Rotation paths and how fast each direction turns (degrees each step)
Each turn is a multiple of 5 degrees from 10 to 175, or 0.
Each row of a path follows its step; steps can be skipped.
Path 1:
step 0: [ 19.8 -67.1  -9.9 -16.5  18.4   9.1 -32.2   1.5 -11.0 -41.7  10.0  14.5
   2.4  -5.6  18.6  18.3 -11.3 -14.5 -18.3  33.2   3.2 -25.1  10.7  25.6
   7.1  14.3   7.1 -14.1 -29.1 -17.1   9.1  -6.6  15.8  14.7 -16.1  -5.3
 -23.3  -6.6   6.1  12.4  15.8 -35.1  35.1  -1.2 -40.3   1.5 -25.7  12.4
   4.5  17.0  -7.5 -26.2 -19.0  14.5 -12.5 -18.8]
step 1: [ -5.0  -5.4 -39.3 -21.4  14.5   6.3   9.1 -18.3   3.8  17.1   7.2  16.4
 -28.7   1.6  34.7  -3.2 -43.4   6.0  -7.8  17.6  11.5  22.2  16.5  -8.8
  34.6  -3.8 -28.6   7.3   0.7  -2.3  -5.8  11.7 -21.4 -11.5 -42.3   2.5
  -7.1  15.2 -24.1  35.8  -1.3 -17.0 -17.8   2.2 -28.9  18.5  28.5  19.1
   8.6  11.7  31.0 -30.7  17.5 -30.3  -7.8 -38.4]
step 2: [  4.8  -3.6  -9.2 -29.1 -16.6   2.4 -37.9   6.4 -14.9  25.0  15.8  13.0
  16.9  28.4 -13.4 -23.2 -17.8  19.4 -15.3  32.2  16.9 -13.7  -2.7   4.3
 -15.3  18.3  15.3  27.4  12.9 -10.6  -9.2 -16.7  17.3 -21.8 -41.8  19.9
  10.7 -24.8  20.2   2.0  -2.2  36.9 -24.7   7.8  26.1   2.7  20.9   6.7
   2.1  59.6  -8.0 -16.1  25.4  13.7   6.0 -23.0]
step 3: [  7.7 -24.3  -2.1 -31.8 -22.1 -22.6 -30.4  18.8  15.6 -49.0  24.7  23.3
   4.0  18.9 -15.1 -24.0 -11.1 -30.7  -4.1  32.1  -1.3  -6.3   1.3 -16.8
   8.6 -16.2  -5.7   0.5 -33.3 -33.5  43.6 -11.0  25.9 -12.0   0.5   6.1
  18.9 -35.4  -4.8   1.0  -0.6 -24.7  23.7  19.0  -1.5   9.4   9.7  -6.7
   3.2   8.3  26.0  23.3  13.8 -34.7  -9.5  16.8]
step 4: [-66.4  22.2 -22.3 -25.6  18.5 -31.4   8.1 -19.9  22.1 -13.5 -25.4  -3.0
  29.4   8.8  -7.7 -12.6 -36.3  11.0   7.4 -11.7   9.0  -7.5   8.2  10.8
 -10.7  22.1   3.9   4.8 -27.4 -11.5   4.2  27.1  -4.3 -27.4 -23.3  -9.5
  25.1  22.2 -15.1  38.2  -8.8  -8.2  17.9  17.5  -1.9 -12.2   3.0   8.0
  -9.3  12.5  19.6  12.6 -15.3 -42.3 -11.3 -16.6]
step 5: [-12.9   8.7 -10.4 -17.1   1.5   5.8  -7.5  -7.1   9.0   8.4  46.3 -30.1
  35.6   8.4 -39.5 -28.1  20.8  -5.0   5.2   6.1   7.5 -32.8  35.1   3.7
 -13.8   6.5   9.5 -10.4 -10.1 -22.1  20.9  16.4  27.4  -2.2 -21.5 -16.8
 -11.3  45.0  -1.6 -14.7  19.8  13.2   5.3 -22.4  22.7  20.2   0.6   3.0
  19.3  32.6 -39.2 -28.1   7.0  -3.7  -7.7 -33.6]
step 6: [ 16.7  13.8   3.1 -17.6 -11.0 -19.9 -44.0   9.5  57.4   4.4  22.2  10.3
 -10.9  -3.7   8.1  23.7  37.7 -30.4  -1.0  -0.1  36.9 -10.6  13.4 -20.1
 -10.3 -10.4 -25.4   8.9 -13.0 -48.2  -5.9 -17.0 -18.5 -23.6  10.1   8.0
  16.4  22.3 -27.5  -3.2 -14.0 -19.1  13.6 -26.6   3.7  25.3  29.0  -4.7
   1.6 -17.2  -2.1   9.1  11.5 -26.0   0.3  -6.3]
step 7: [-18.1  21.9  -5.7   1.8  14.1 -27.5 -33.7  -7.8  32.9   9.9 -36.4  13.2
  19.5  17.0   1.5 -11.7 -12.3   7.1  -7.5   6.3  10.7 -33.8 -33.6  63.1
 -18.7  10.8   3.8  14.6  -1.6 -21.1 -10.6 -17.1 -15.3 -15.2   2.0 -35.5
 -26.7   8.3  38.8 -10.3 -16.7  -2.1  -5.9  -1.6  -2.0  27.2  19.3  26.8
  -6.6 -17.0   7.8   7.9 -35.9 -13.9  -7.8  -9.1]
step 8: [  1.7  21.5 -29.1  -8.2  17.2 -36.4   2.6  14.9   1.2  -6.5  69.3  -3.7
  -5.0   9.0 -50.6   0.1 -26.1  11.9   4.2   3.0 -16.6 -37.2   9.6  15.0
  41.8 -21.4  -1.8  -7.8  19.1  -9.7 -11.9  21.8   3.8  -3.3  -8.3 -30.7
 -23.1   5.4  -3.7 -40.0  12.6  -6.0  -2.6  -0.6  -8.1  35.8  10.4   3.2
   3.9 -17.0  -6.0 -12.7  -8.6   7.2  -7.6  29.5]
step 9: [  1.3  42.0   9.6 -13.6  -0.1 -47.3  -6.0  17.5  -1.6 -18.3  25.4   7.1
   5.0 -33.7   7.8  12.2  15.5   5.6 -25.0 -18.9  45.3 -24.6  29.4   7.6
 -11.8 -26.1   5.5  36.7  13.9  -2.9 -18.3  26.1 -32.2 -30.2  -8.7  -1.3
   1.6 -31.3 -32.5  14.1 -16.0   9.4  -1.4 -19.7  12.5 -24.5  -0.8  10.1
   7.8 -19.2  12.9 -17.0   5.8  -1.3  32.5  17.3]
Directions:
[  3.8  -1.4   1.7  -1.7   8.5  -2.8  10.5  -1.8  -5.5   6.6   2.5  -3.3
  -0.5  -2.4  -3.0   0.6   4.6   8.1  -4.3  -2.5  -8.6   4.9  12.0   3.8
  -2.1   6.4  -5.9   5.9  -4.0  -9.4  -1.6   2.7   0.1  -3.2   0.5 -13.0
  -3.8   0.6  -6.4   4.7   2.6   0.0  -0.7   3.0  -1.3   1.9  -3.9  -7.2
  -4.2   4.1   6.4 -11.7   4.3   0.0   1.2   2.8] | 95
[ -4.8   1.9   0.7   0.4  -7.8  -4.6   5.2 -12.6   1.3   9.3 -11.8   0.8
  -0.3  -4.4  -9.1   7.7  -3.3  -2.4   6.2   2.7  10.0  -2.5   0.6  -1.7
  -0.9  -1.8  -1.2   8.8   2.3  -3.1   2.1   1.6  -4.9   2.2  -1.0   6.1
  -1.4  -4.1  -4.2   6.5  -8.0  -1.8  -3.4   5.7   0.3   2.4  -4.1   2.9
  -7.3  -1.0   1.7  -2.0  -3.0  -0.7  13.3  -3.6] | 140
[ 10.4   1.1   4.1   2.2   2.2  -1.9   5.8  -7.6   6.0   0.2   6.5  -0.5
   4.0   4.8  -0.7   1.4   5.7   8.2  -2.3  -3.1   8.5   6.6   5.7  -1.2
   1.0  -2.9   1.4   3.6   6.8   6.0   7.5  -8.8   2.6  -7.6  -1.8   2.8
   0.1  -2.9  -3.3   7.8   2.6   1.0 -10.4 -11.6   0.8  -1.6   4.3   4.0
   2.3   1.5  -9.3   4.9   8.5   0.2   0.5  -4.2] | 95
[ -2.6   0.6   4.4 -13.9   4.7  -6.4   4.4  -0.9   2.5 -11.5  -2.3  -0.3
  -4.5   3.2  -4.5   2.9  -7.4   0.5   6.5  -2.8   0.1  -0.8   1.7   5.9
  -1.9   2.4  13.0   2.4  11.9   2.6   6.8  -2.3  -1.9   0.1   3.9  -0.9
   2.4   1.3   0.4  -5.9  12.6  -8.0   1.2   3.7  -5.8  -3.7  -3.5  -5.0
  -7.4  -4.5   0.8  -1.8   0.8   2.2  -2.4  -1.6] | 85
[  1.3   2.4   9.7  -0.8   0.5  -4.2   2.2   6.5 -12.0  -8.8   1.3   1.6
   8.9   1.9 -10.0  -0.6  -3.2   8.4   1.5  -5.7  -8.2  -5.2   5.1  -7.6
  -7.7 -10.4  -4.3  -0.7   2.6   4.5   2.1   5.2   0.5  -2.0  -1.3   5.5
   1.7  -2.2   6.3   4.5  -4.8  -1.8   0.3   5.2   2.3  -3.5   6.2   2.0
   3.8   2.7   8.7   4.7  -1.4  -5.7   4.9   0.4] | 60
[ -3.6   7.0   3.0  -4.9   1.3   3.6  -3.0   0.8   3.2   3.9  -9.5   7.0
   3.2   2.6 -11.0  -3.1  -2.0   5.5   0.0   2.7  -1.0   9.7   2.5   8.5
  -2.2  -4.1   2.6  -2.8  -6.6   5.8   0.8  -5.5  -1.7   4.4 -11.2  -1.4
  -2.0   6.5   7.4   2.4   0.8   9.5   6.0  -6.9   2.5  -0.9   2.2  -0.5
  -1.6   2.2   1.3  -3.1  -1.6  15.3   1.7   4.0] | 135
Path 2:
step 0: [ 20.7  11.6 -11.1 -13.2 -29.0  36.5   7.3 -16.3   0.2  33.4  10.5 -21.1
   5.4 -15.4  -6.0 -34.8 -20.5  17.5 -10.3   4.8 -21.0 -12.4   7.5  -3.0
 -15.6  14.4   2.6  24.3 -11.7   9.8  26.3  -1.5  16.6  -7.8  -6.3 -24.9
 -56.9  -0.1   7.4   9.7 -16.3  14.8  -5.9   0.0  27.6 -23.3  35.7  -9.5
   4.9   1.7 -15.3  16.1 -10.5  -8.0 -12.4  16.6]
step 1: [ -3.1  -7.7   3.7 -21.7 -13.6  -5.3   1.2  10.2 -15.2 -11.9  32.8 -18.1
 -21.8 -31.8  -2.3  -9.0  11.7  19.9  -7.9  15.5   8.3   6.8 -16.9 -21.7
 -37.0   7.2 -23.5   4.4 -17.4  -4.9 -33.7  26.1  -2.0  27.4 -41.9 -28.2
 -10.8  -5.2   1.2   2.9  -8.6 -19.6  12.2 -14.5  -2.8   6.9 -38.1 -16.6
  44.5  -4.6   8.8   9.7   6.9 -10.1  -5.5   9.8]
step 2: [ -1.9 -29.7  11.7  -6.0  11.4  17.2 -19.2   1.3 -15.7  -7.0   6.7  28.5
  -1.2 -16.3   1.9  32.6  20.8  18.7  46.8   4.4  17.2 -22.3   7.2 -19.3
  -5.3  -4.5  21.5 -12.8  -8.2 -13.1   7.5   1.9   0.3  12.1 -20.2 -24.5
 -33.0   6.4  24.1 -20.0   2.2  -2.2   3.3 -15.2   7.1 -13.0  21.6  15.4
  -2.5 -11.9 -13.6 -47.1  18.9  25.4 -31.1 -12.6]
step 3: [ 12.6  33.8  10.3   0.0 -10.8 -25.6   1.8   7.8  -9.7 -35.0 -11.4  12.7
  15.6 -17.6   9.1  -6.4  15.3   0.1  38.4 -18.3   8.1  23.8  16.6 -14.5
 -23.5  49.1  24.4 -10.1   4.9  11.3 -23.5  13.1  14.9 -11.8  25.1 -36.3
  13.2   3.0  -8.9  17.4   2.7   7.0 -39.0 -16.6  -4.9 -16.3   8.5  17.0
   0.4  -6.8 -16.1  16.2  -5.6  -6.2  -5.2 -19.0]
step 4: [  5.3 -19.6  -3.0 -25.9   6.8  23.1  -0.4   8.8  -4.2  -7.5   1.4 -18.7
  35.1  -6.5  35.6 -13.9  36.5   7.4  -6.2  -4.9 -42.8 -12.2  35.3  13.5
  -2.6  22.1  -5.6  -8.2 -31.9  -7.8  42.5  22.9   3.0  -8.6   9.8   2.0
   9.8 -25.1 -15.2  -8.5   9.5   2.9   7.9 -13.1 -23.3  22.5  10.5   9.5
  15.7  -5.6  -2.0  -2.7 -34.5  -1.1  -4.7 -16.9]
step 5: [ 28.2  -3.2 -50.0  -1.2   2.9 -27.4  -4.1 -18.9  10.5  30.7  11.8 -21.6
 -10.1  24.5  -8.6   9.5  -3.9  15.4  20.1 -20.0  -4.7  -9.7  10.3  10.7
 -35.0  -7.3  20.0   6.3 -17.8  14.5  -9.4   1.8   6.5  15.0   0.8  13.6
   1.4  18.1   1.6   8.6  21.5  11.0 -15.2 -12.2 -18.6  26.8 -15.9  23.6
  54.0  -5.1   4.1  -6.1  -6.3  29.0  -3.0   9.8]
step 6: [ -8.0  14.6 -10.5 -21.7  11.6 -22.6 -16.2  31.2  -3.5 -13.5  -8.6 -35.5
 -12.0  25.8 -33.5  12.4  -3.7   9.8  20.6  -1.1  -5.9   1.1 -21.9  -9.0
 -12.7  13.7  10.4  -1.3  -6.5 -34.7  21.4 -18.3 -46.8 -27.8 -19.2   5.3
   2.5  -5.7  10.4 -18.2   7.8  -2.7 -18.7  -4.8  11.8  30.3 -18.6  -3.1
 -26.1   3.2   1.6 -22.4 -12.1  -5.8 -38.5 -12.9]
step 7: [ 35.6  12.2  25.6 -16.8  11.7 -24.2  -0.2   4.0  -2.2   1.5   4.0 -15.0
   1.4   9.6  -7.3  24.6 -13.7 -18.4  11.1 -11.6  -6.0  -3.1 -31.3   8.0
  16.4   2.2  -2.4 -15.6  10.1  -3.1 -18.7  31.1  24.7   0.2   0.1 -11.4
  17.3  21.2 -37.7 -30.7  33.2  16.3  20.4  24.8  -2.4 -17.8  -0.7  29.0
 -36.3 -12.1   2.4  -1.2 -31.5  25.1  -6.0  -3.7]
step 8: [  0.2  17.0  -0.7  18.3  -1.8  -8.3  10.9  -5.1  -2.2  29.1 -12.9  39.3
   6.4  24.9  44.2 -27.9  -1.6  17.0   4.3 -33.2 -13.8  21.7  -0.2 -15.9
  30.3  -8.6 -20.8 -14.5 -25.7   0.0 -11.8  10.6  -6.4 -15.0  14.5  26.8
   2.7  21.3   7.5 -19.6   0.2   0.8   8.4   0.8   1.2  17.8 -21.6   0.1
 -11.3  25.5   0.4   2.6 -33.0 -11.9 -25.9 -33.5]
step 9: [  0.0  13.5  11.5  21.4 -10.0   3.8  13.7   1.2  17.6  32.5  17.6   5.6
  -2.6  -7.0 -15.3  -1.3  -4.6  24.9   6.6 -11.2  -2.6 -20.6  -4.7  39.9
  -4.3 -16.0  10.9 -23.8 -14.2 -12.9  24.8  27.2  -4.6   7.3  -9.4  51.3
   0.1   1.4 -41.1  14.4  -2.3 -16.7 -35.0  14.4   0.0  16.4 -10.6  -0.6
 -20.0  15.2 -28.0  24.2   7.7  -2.6  10.4  28.9]
Directions:
[ -1.1   7.3   1.5  10.7  -5.3   4.0  -4.4   0.0   7.5   0.7  -3.4  -1.3
   2.9  -0.2  -4.0  -8.3  -2.5   0.4   6.5  -4.2   1.9   3.5  -2.3   0.8
 -14.9   4.9   7.1   5.9   2.2   3.6   6.2   0.8   7.4  -3.9   2.2   3.3
   3.6   4.5   2.4   5.5   1.8  -4.4   8.3  -6.2   4.6   1.9  -3.8  -7.0
  -8.5   3.1  -2.6 -11.0   0.7  -5.9  -3.3   2.6] | 125
[  4.0   5.0   3.7  -3.0   4.8   3.1  -0.2  -6.3   1.8  -0.7   3.6   4.7
  -2.9 -16.0  -3.6  -1.5   0.5   1.9  -3.6  -3.1   6.8  -2.9   6.4  -8.4
  -7.7  -0.1  -1.0   1.6   1.6   4.5   5.3  -1.4  -2.8  -3.2  -6.0  -1.4
  -1.9  -9.3   2.2   5.6  -3.1  -2.2   3.3  -5.1   2.8  -7.2   4.2   3.2
   1.0   7.6  16.3   4.1   1.5   6.9   1.5  -5.7] | 25
[  2.5  -0.4   2.5   0.2   6.3   2.0   3.4  -4.7  -2.0   0.6  -6.3  -4.3
  -3.0   0.1   1.6   6.7  -0.5  -0.9   1.7  -9.9  -9.0  -4.3  -1.1  -4.6
  -3.4  -2.6   8.1   5.9   4.3  -3.7  -7.6   4.1  -1.3  -7.3  -3.3   0.1
  -0.7 -17.8   1.5   7.4  -4.9  -1.8  -3.0   3.7  -0.4  -0.6  -4.4  -4.9
  -5.3  -3.8  -9.1   9.7   0.3  -7.8  -5.2   3.4] | 125
[  1.9  -0.7  -5.1   1.8  -1.2  -0.2  -5.9  -7.6  -0.9  -1.4   1.0   2.8
   2.1  -4.9   8.8  -5.1  -2.5  -4.0  -0.2   2.4 -13.3   2.2  -3.5  -2.0
   4.5   2.4   1.6  -0.3   0.1  -6.6  -1.1   1.7   1.3  -2.1  15.6  -7.5
   1.0   3.5  -0.7   0.1  -2.0  -6.9   3.8  -7.2  -5.8  -3.6   5.2   7.0
 -10.0  12.4  -1.9   8.8  -5.2   1.8   2.8   0.2] | 85
[ 9.1 11.7 -9.9 -3.6  1.8 -0.1 -2.1  1.7  1.7 -1.6  3.3  8.0 -5.9  2.2
  2.1 12.7  3.6  2.7 -2.1 -2.4  3.1  5.0 -2.7  0.7  4.7  2.6  6.5  4.7
 -7.7 -3.6 10.1 -2.9  5.6  0.6  0.6  6.2  6.2 -0.4 -1.5 -5.1 -0.2  0.7
  0.7 -5.6 -5.5  0.8 -6.4 -6.7 -6.3 -9.1  3.8  6.0 -6.9  4.6 -2.0 -0.8] | 25
